which system made each run:
J_776, run 1 (10 x 20):
[[-27 -27  15  -8  20  18 -54 -37   0  25   4   8  18   3  18  -6 -17  18
   15 -27]
 [ 17  49 -12  22 -27  16   0  -6 -18  12 -10  19  -7  12 -36  12 -36   5
  -29  -1]
 [ 18 -20  14 -61   1  12  19 -35   1  -1  12 -34 -27   2  13  -3 -21 -14
   -1  17]
 [-12   5  20  35  -9  -9 -15  41  -9 -21 -33 -23 -20   2 -23  13 -15  14
   45  19]
 [ 15 -10   5  -3  14  31  11 -11  29  -6   2  46  -4 -17   2 -51  24  -3
    5  44]
 [-32  -1  -1  38 -10  -6  13   3  12  13  59 -32  -4 -18 -19  13  14 -18
    7 -20]
 [ 43   7 -18  -3  15 -29   5  20  10  -7 -20   3 -26  11  24  12  44  -4
  -33   1]
 [-41 -21  24   0  23  24  -7 -21 -17  11 -12  -8  26  11  34   9  29  16
   14 -33]
 [  1  43 -31   3 -16  12  17  30 -19   2 -19  39  30 -19 -24  10 -14   7
  -25 -19]
 [  4 -38  -9 -55 -19  -7  -1 -30   8  -6  33   0  18   1  29  12 -22 -18
  -12   9]]
J_830, run 2 (10 x 20):
[[  0   5  20  14 -28  21  27   5  -8 -35 -34  30  10  25  24   7  13 -13
   10  46]
 [-14 -29 -18  -5  -4  23  42  17  -9  -2  28 -22  14 -35 -13 -25  24  10
   -1  20]
 [  3 -18 -32  -7   5 -62 -19  17  29 -11  30  18  22   0 -21  12   7  -3
    6   0]
 [  6 -12   8  41  12  -2 -52  -6  10  33  -8  -6  -6  20  38 -27  23  -3
  -14 -13]
 [ -9  34   1  -1  23  29  12 -42 -22  22   2   5  -4  11 -24  24  11  26
  -24 -39]
 [  4  39  12 -43 -11  -7  21  10   3   5 -21   1   4  -9  13  10 -44 -44
    3 -27]
 [  3 -28   3   2 -28  29 -22  27 -24 -25 -32 -16 -11  -9  21  22 -23  28
    6  25]
 [ -5 -16 -12   0 -16   3  29 -14 -16 -16   1  23  35  34 -26 -24  12  12
    6  53]
 [ -8 -24 -10  -4  12 -13  -4  10  24  23  44 -29  -2 -29 -25 -46  -6 -12
   15   3]
 [ 21   1  -7  22  14 -32 -50 -13  27  -5  15  16 -32  12 -14  29   6  15
   -1  -1]]
J_229, run 3 (10 x 20):
[[ 28  24   0  -9  20 -28 -22   1  15  27   3 -31 -42   3 -31 -21 -29 -15
    3 -11]
 [  7  -8  34  -4  26   8 -32 -34  16 -15  -9  -2 -47  16  14  25   4  12
   23   5]
 [  0  31  33  31 -13  44  37   7   2 -19 -16   5 -36 -11  -6   0  11 -10
   16  28]
 [  6 -21  -9 -36  -4  15  40  17  19 -31  27   0 -10 -49  10  12  17  -8
    2  21]
 [-22 -26 -10  32 -19 -38   3  45   7 -23   2  -2  28   4  17  11  27 -15
   22  15]
 [ -2 -24 -27  15  21   8  -8  12  -9  23  -9   6  28   2  13 -45  48  23
  -26  -1]
 [-28  21 -18   2  11  -9   8 -23 -10  28  29  13  38   9 -15  21  14   3
  -19 -55]
 [ 24  33  -9 -13  -4 -13 -21  11 -10  28 -32  -4   0  11  25   6 -30 -17
  -35 -43]
 [  0  -8  13 -23  -7  28 -19 -37 -35  -4 -28 -11  -3  33   9  25 -30  31
   -5   6]
 [ -1  29  11 -12 -18  12  23  -2 -13  -5 -20  11   1   9 -49 -22 -48  -8
   27  32]]
J_229, run 4 (10 x 20):
[[-26  21   4   4  -3  30  49 -20   5  16  36   6  19 -21   7   4  25 -30
  -17 -30]
 [ 15   9 -30 -18  -7 -30   4  47  -8  -3 -13 -17   2 -19  18  37  -5  -6
  -26 -33]
 [ -8 -28   4 -11  -6   0 -17 -14 -29  -5 -40  11  38  49  37   2   7  14
    1  13]
 [-19  19  -8  12  -6  33  12  -2 -29  25  -6   7  27  -3 -48 -33 -26  20
    0   0]
 [ 18   1 -24 -43  -4 -29 -20 -21  27   7  36  23   3  -9 -22   7 -38 -11
  -14  -9]
 [  9  -7  26  34 -15 -21 -45  -7  -3  11  -9 -41 -29  39  19   2 -21 -10
   10   9]
 [ 20   6  16  -6  34  31  15 -26 -12  -1 -24  -9 -42  13 -31 -16  23  39
    5  27]
 [-23  21  28 -15   2  11  31  -9  33 -15  24  26  -5 -35  -9  15  -6 -35
   35  -7]
 [ 23 -16 -12  24 -26  -1 -19  51  17 -22  -3  -5 -26 -35  32  14   5  -7
  -13  19]
 [ -8 -37  -5   7  -1   0  29 -16 -16 -17   7 -12  17  36  15   1  54  14
   -6  31]]
J_830, run 5 (10 x 20):
[[  4  10 -15   0  19  25  17 -37 -23  35  23 -20 -10   8 -16   3  22  23
  -43 -28]
 [ -2  31  11 -45  13 -37   7   1   3   6 -16  -7   6  13  -5  23 -33 -29
   17 -37]
 [  4  -4  18  17 -12  34 -37  27 -12 -12 -50   5 -19 -12  29   1 -23  17
    9  12]
 [ -8  -5  -8  -4 -28  35  38 -32 -23 -18  14  26  22  17 -21   4   6  16
  -10  41]
 [  3 -12 -13 -19  -6 -33  21  24  13  12  32 -40   2 -15 -22 -32 -15 -31
   12  11]
 [ 13 -32  -5  13  22 -27 -61   5  20 -13   1   4 -27   6  -6  13  12  35
   15  13]
 [ -7  27  25  41  10  22   5 -37   8  14  -3  27   1  35   8 -17  32 -13
   -3   1]
 [  0  27  -2 -24  13  27  40   2  -2  18  18 -25 -23 -44 -14  11   3  -9
  -18 -39]
 [  8   3  -2 -25 -14 -36  -4  24   2 -36 -25  13   3   5  24  53 -14 -15
    8  -3]
 [-11 -26   6  28 -12  31  -4  19 -26  -1 -37  -1  20  14  35 -30  23  17
   -1  29]]
J_444, run 6 (10 x 20):
[[-22 -32  15  43  15  33 -45   1  13  16   7   0  -6 -22  25 -22  21  19
   11  -8]
 [ 10  43 -13  24  -9  18  30 -21  -6  -1   9  36  -3  11 -18  27  25   3
  -37  -7]
 [  5  -9   9 -46   4  -7  29  -7 -10  12   5 -58 -12   4  34  10   2 -29
  -13 -22]
 [ -7  -3  -6   3  11 -18 -26  46 -13 -27 -48  11   7  -5  -9  26  -4  35
   27  -3]
 [ -3  -5  -3 -12 -21  32   8 -11   5   4  -2  53  39  -5  16 -43 -13 -16
   -5  30]
 [-14 -11 -26  16 -18  -4  -1  -1  -8  17  56 -39   0 -17 -41  10 -16   8
  -15  -9]
 [ 33   3  -5 -12  17 -58 -26 -13  17  -1 -12   7 -13  49   4   7   6  -9
   -3   6]
 [-27  -7  38  25  18  42 -21 -15 -17  22 -27 -19  -4  13  22 -28   6  12
   23  -9]
 [ 10  45  -8  -7   7  33  30  -8   3  -8   3  37 -18 -30 -43  21  -3  14
  -12  -9]
 [  5 -21  11 -33 -27  -7  18  -7  17 -18  27 -23 -11  -7  39  24 -13 -45
    1  13]]
J_603, run 7 (10 x 20):
[[-17  -1 -17  37 -14 -13 -10  17  29 -11  41  33  12 -23 -46  -2  -1   1
   19  19]
 [ 29 -15  -5  11   4 -11 -10 -18  35  12  28  10 -17   6  33 -22  37 -28
  -26  14]
 [-13   5   7  19  39 -12  -3  -6 -12  12  -4 -35 -17  19   2  26  51  20
   -1 -41]
 [  8  40  11 -27  25  14  18  10  -2  -2 -51  40   7  -7  12   4   1  -3
    0 -25]
 [-22 -13  -6 -17 -29  44   6   4 -20   0   5   5  26 -34  32  24 -20   4
  -16 -20]
 [ 15  -6 -36  -2 -41 -17  16  16 -32 -12  -6   0  24  29 -20  13 -14  12
  -28  31]
 [ -4 -42  -1 -30  12 -26 -14 -10  -2  18   6 -27  21  23  -8 -49 -12  -3
   22  21]
 [ -8   7   1  41  12  -7 -58  -3  12  19   4  10 -10   3 -40 -17 -20  21
   20  -3]
 [ 24  22  26   4   1  31  -8 -52  23  10   8  16 -40  15  14  -5  -1 -20
  -15   9]
 [ -6  18  22   7   0   7  31   4 -15  -2   5 -60 -41  -3   0  41   9  -9
    3 -21]]
J_603, run 8 (10 x 20):
[[-19  -5 -11 -16  19 -17 -42 -24  21  19  25  35  30 -10  -7   4  -9   6
    3 -42]
 [ 22  17   3  34 -23  13 -33  -5 -10  25 -25   5  -8  25  42  -1  -6 -10
  -39 -13]
 [  7  -2   9 -34  16  25  23 -38 -39   7 -14 -42 -20  28  -9  15   3  27
  -12  -1]
 [-16  34  13 -19  -9 -17  14  28  -8 -10 -24  -4  10  -2 -32   4 -51 -20
   41  -5]
 [ 14 -35  -4  -1 -24  31 -28  11  20 -16  10  17 -14 -38  12 -20 -25   7
    5  45]
 [-13 -12  -5  45 -24  -8  18 -22  -1 -10  44 -10   2  33 -28   8  25   3
    1  32]
 [ 21   9  -3 -14  38 -33  13  12  26  20   6 -22 -22  -3 -13 -37  26 -24
    4  -5]
 [-18  -7  16   6  33   0 -42  -1  22  -8  -3  20 -12 -20  19  32  19  15
   23 -34]
 [  4  33   5  28 -16  46  27   3 -14  -4 -30  33   3   3  27   9  24  -5
  -28  -2]
 [ -2  -8 -21 -54  -1   9  47  -8 -23   4  19 -28  15 -12  -1  19   6   1
  -25 -19]]
J_882, run 9 (10 x 20):
[[-27 -29  12   3   2 -51  -8   8  -4   1   8 -45  15  32   4   6   7 -15
   38  -3]
 [ 16  -4 -15  18  30   6 -41  18 -10  18 -47  22   3   6  -2 -38  15  42
   -8   2]
 [-24  12  11 -13   4  33   3 -65   3  20  34  30  19   7   0  12  -6  -8
  -11 -29]
 [ 28  35 -13   4 -31 -19   8  28  -9  17  -4 -37 -24   3  -4   9 -34 -30
  -30 -15]
 [ 20 -35  14 -44  12   6  -1 -14  -6 -33 -26 -12 -25  14  23  19   5  20
   13  32]
 [-38  17  22  38 -12  30  14  19 -15  -5 -19  10  16  -5 -32 -24 -11   5
   42  18]
 [ 19 -17 -34 -16   2   2  -1  -3  34   4  49  28  -1 -44 -18 -22   3   0
  -23  12]
 [-11 -10  16  33  -6 -43 -18 -13  12  -2  23 -29 -10  40  13  29  17 -22
   14  -5]
 [ 24  15  -3   3  37   9   5  20 -16  14 -53  -6 -17   8   9 -25  42  25
  -20  -8]
 [-34  17  14 -32  13  25  11 -29   3  -2  10  34  24 -21   1  33  -9  -1
   15 -38]]
J_882, run 10 (10 x 20):
[[-39 -13   8  24  -7 -17 -24  21  22 -25  17  21  16 -23  -5  34  -2  -1
   42  -9]
 [ 17  -8 -27  35 -13   3  -1  18   6   7  -4  27  20   5  27 -25  43  -5
  -39  14]
 [-24 -10  -9 -19  25 -15  20 -32 -18  16  26 -33  17  21 -10  29  28  13
   -9 -40]
 [ 12  33  -6 -13   3 -35 -20  32  -7  13 -49  13  21  19   3 -10 -31 -15
   -1 -24]
 [ -1 -33   5 -21  -8  54 -29 -35 -14   9  -1   1   3  -6  42   3 -16  19
  -21  -2]
 [ -7  27  -6  18 -38   5  25  -7 -31  -4   3 -10   4  29 -50  13 -32   2
   -1  22]
 [ 29 -27  -3 -50  16 -11   2   1  20   2   8 -24 -23 -12  -2 -45 -14 -13
    9  32]
 [-20 -10  28  46   6   3 -46  -2   9 -11  -3  -1 -26   7 -19  14  -6  24
   43  13]
 [ 24  26  -3  19   8  26  24 -10  21   7   4  40 -15  -7  -4 -35  34 -10
  -24  20]
 [-17   7   8 -13  15 -12  23  -7  14  -1  39 -31 -19 -24  -3  45  16 -20
    6 -40]]
J_444, run 11 (10 x 20):
[[-10   1 -11   8 -27  30 -14   1  22  -4  18  61  31 -36  25   3 -13 -16
  -16  -1]
 [ 11  -9 -31  14 -43  -3  11  -3 -28  10  25 -37   1  19  -7  17 -10  -1
  -42   9]
 [  8  -6  -4 -34  32 -54  -7  -7 -16  10 -22 -27   8  50 -21  -7   3  10
   14  -6]
 [-20   5  27  10  23  17 -46   3  14  22 -27  22   6 -13   7 -35 -20   2
   34 -18]
 [ 10  19  -3  19 -27  55  -4 -28   3   0  23  33 -21 -21 -14  17 -17  11
  -28   9]
 [ 13   1   7 -23 -21 -16  40 -19  -9 -12  21 -47 -24  29  -7  30  -4 -25
   -6  18]
 [  2 -21  13  -8  32 -30  -9  36   1 -15 -38 -28 -18   3  -5 -14  16  17
   44  18]
 [-18  -5   8  18  10  34  -5   3  24  -9  -2  66  25 -26   5 -27  24   7
   20  16]
 [ -2   8 -20  24 -33  22  25  -3   6  15  53  -7   0 -24   2  10  11 -20
  -42 -10]
 [ 20 -11 -19 -21  10 -49   2   1 -14  -2  -4 -38  -9  37  11  38  24   4
  -25 -13]]
J_776, run 12 (10 x 20):
[[ 21  -5  12 -21   7 -37 -10 -33  29 -11   2  24  -3  44  22   4   8 -31
    5  17]
 [-14  -6   9  35  13  31 -24  11 -29  39 -16 -51 -12  -3   2 -27  -1  22
   -3 -21]
 [ 16  35  -4 -26  13  11  28 -22  11 -24  -1  52 -11  -6 -36  33   8  13
   -4   6]
 [-15  -8  22  -4 -26  10   6  11   5  11   8 -31   5 -15  49  -9 -24 -52
    7 -12]
 [ 16 -23 -29  18  -7   4  -5  26 -20 -27 -11  -1 -14  -1 -26  19  21  54
   -9  36]
 [-22  -1  19 -18  14 -20  24 -22  14   4   6  21  36  28   3 -32  14 -36
   32   5]
 [  3  -2 -27  24   4  -1 -33  36   2  30  15 -24 -11 -40 -14 -12 -11  16
  -18 -29]
 [ 19   2   4 -12   3  -6  -5 -52  12 -18   7  39  -8  42  14  40  20   1
  -15  11]
 [-18  14  16   9  -2  18  14  11 -35  37 -26 -56   5  10  13 -26 -14 -14
   -2 -25]
 [ 17   4 -19 -33  13   6   4   7   6 -34  -7  36 -11 -29 -33  30  -4  38
    4  13]]

runs to name:
run 13 (2 x 20):
[[  9  14 -14 -24  11  14  26   7  31  11  12  49  20 -42   5 -34  13 -23
  -15  -6]
 [-18 -28 -14  18 -28 -16 -16  -2   4   1  50 -27   7  -7  20  45   2  -9
  -14 -18]]
 : J_776
run 14 (2 x 20):
[[ 22   6  11  22  16  29 -39 -16  25 -10  -6  38 -43 -13 -10  -1   4  28
    4  23]
 [-17  21  28  18 -14  29  45 -33   5  -1  28 -10 -13   8  14  21  23 -34
   -2  -5]]
 : J_603
run 15 (2 x 20):
[[  1 -18 -32 -25 -35   5  -9 -12  -8  -4  16  38  43  -1 -10   3 -38   7
  -20  18]
 [ -2  -8 -13  10 -24 -31 -19  -4 -12  25  22 -38  10  29 -30 -21 -39 -13
    0  10]]
 : J_444
run 16 (2 x 20):
[[ 12  -7  -9 -25   9 -32  36  13 -30 -12 -23 -49  -7  35  -8  16  24  11
   -1  10]
 [-25 -17  13 -13  36 -10 -17  20  13  -8 -30  25  27 -11  -1 -30  10  11
   50   4]]
 : J_830
run 17 (2 x 20):
[[ -4  15 -10  -7 -12 -25   9   4  38  -5  31  47  24 -21 -28 -19 -18 -34
   15  16]
 [ 22 -29  -4  28 -14   0 -39   7  16  13  25 -38 -41 -12  30   2   7  -4
  -24   3]]
 : J_830
run 18 (2 x 20):
[[ -3  11 -14   3 -29   0  47  46 -11 -13 -22  18  36  -9  -1 -21  -1 -20
    1  27]
 [-18 -60 -22 -21   7 -13 -16  -3   6   0  41 -16  23 -22  -1   1   7  21
    8   1]]
 : J_882
run 19 (2 x 20):
[[  9 -17  17  10  19  26  12   9 -18 -23 -32 -25 -40   3   7  15  40  38
   11  21]
 [-33  24  19   8   9  16  43  16  12 -13 -12  40  28 -17  -4 -11  23 -18
   34  -1]]
 : J_776
run 20 (2 x 20):
[[-51  -4  25  29   3   9 -14  18 -12  -5 -27  10  33   4  16   9   6   4
   42 -17]
 [ 25  20 -30  -3  -8  44  13   1  -4  10   0  38   3 -26 -15 -26  -4  16
  -42  10]]
 : J_603
run 21 (2 x 20):
[[-37  -7   5  -9 -13   5   7 -21  26 -13  42  49  41 -21  -3  15  -5 -20
   21  -4]
 [ 24  -4 -34  25 -39 -24 -13  32  -8  18  11 -25   1   8  11 -12 -11 -17
  -41   4]]
 : J_776
run 22 (2 x 20):
[[ 19  -4  -4 -21  14 -38 -29 -40   4   0  -4  14   0  54  13  32   7   2
  -14  -9]
 [-19  25  31  25  13  30   0   7 -24  33 -39 -31  -7  10  11 -31   0  -6
   14 -25]]
 : J_830
run 23 (2 x 20):
[[ 26 -20  -7   2  12  41 -31 -27  -9  24 -18  11  -7  11  18 -40   9  34
  -34  20]
 [-34  21  12  -6  -5  -2  26 -41 -10  14  36 -16  14  18 -44  18 -21 -13
   17 -21]]
 : J_830
run 24 (2 x 20):
[[-33  11  21 -26 -12  12   3 -34 -17   9  11  -9  20  11 -13  28 -50  -8
   20 -27]
 [ 39   2 -18  -2 -34   6 -15  29  -5   2 -21  -4 -17  -5  -1 -27 -43  -5
  -21  35]]
 : J_882
run 25 (2 x 20):
[[ 14 -13  -9 -12  -6  46   5  -6 -12  11  -9  12   4  -9 -17 -59 -14  19
  -10  42]
 [-14 -10   5  -1  -6  -9 -10 -32  18   4  57 -14 -14  -4 -48   8 -28  -3
   24  12]]
 : J_882
run 26 (2 x 20):
[[-40  -3  -2  10  15 -46   5  26  -4   7   7 -21  38  12 -32  -8   4  -7
   40 -19]
 [ 21  -4 -16   9  27   3 -52   3  20  23 -18  42   3 -10  16 -30  13  19
  -19 -13]]
 : J_229
run 27 (2 x 20):
[[ 30  -5 -11  14 -13 -35  -6 -10  30  -5  43 -15 -36  13 -11  16  13 -22
  -12  20]
 [  3 -13  30   6  36  -8   3   1   1   8 -17 -52 -36  18  22 -11  41  -4
   19  -3]]
 : J_229
run 28 (2 x 20):
[[-42 -23  12  19   8  17  -7 -10  -2 -29   3  30  21   1 -22  14  18  35
   45  18]
 [ 13  22 -19  23 -18   6  16  22  25  18  19  31   6 -26  -4 -43   6 -34
  -22  12]]
 : J_229
run 29 (2 x 20):
[[-24 -14  16  31  -6   3   2  -5 -35 -17 -10 -37  -7  36 -30  26   6  34
   30  23]
 [ 12  27   6 -20  12   3  30   8  19   3  -9  26  -4 -17 -38 -49 -15 -21
   21  28]]
 : J_603
run 30 (2 x 20):
[[-41 -11   2  14  28   5   5  31   2  -5   3  -6  11 -40 -19   6  26  22
   34 -22]
 [ -1   5 -28  17 -11 -19 -17  13  26  -4   8  66  41  -5  12  -1  12 -13
  -17  -5]]
 : J_882
run 31 (2 x 20):
[[ 25 -19  -4 -26 -12 -26  29 -28  10 -21  23  -9 -11  37   0  10  15 -18
   -6  45]
 [-14 -16  18  25  32 -18  -2  30   4   8 -10 -46 -19  -2  -9 -26  33   5
   38   3]]
 : J_830
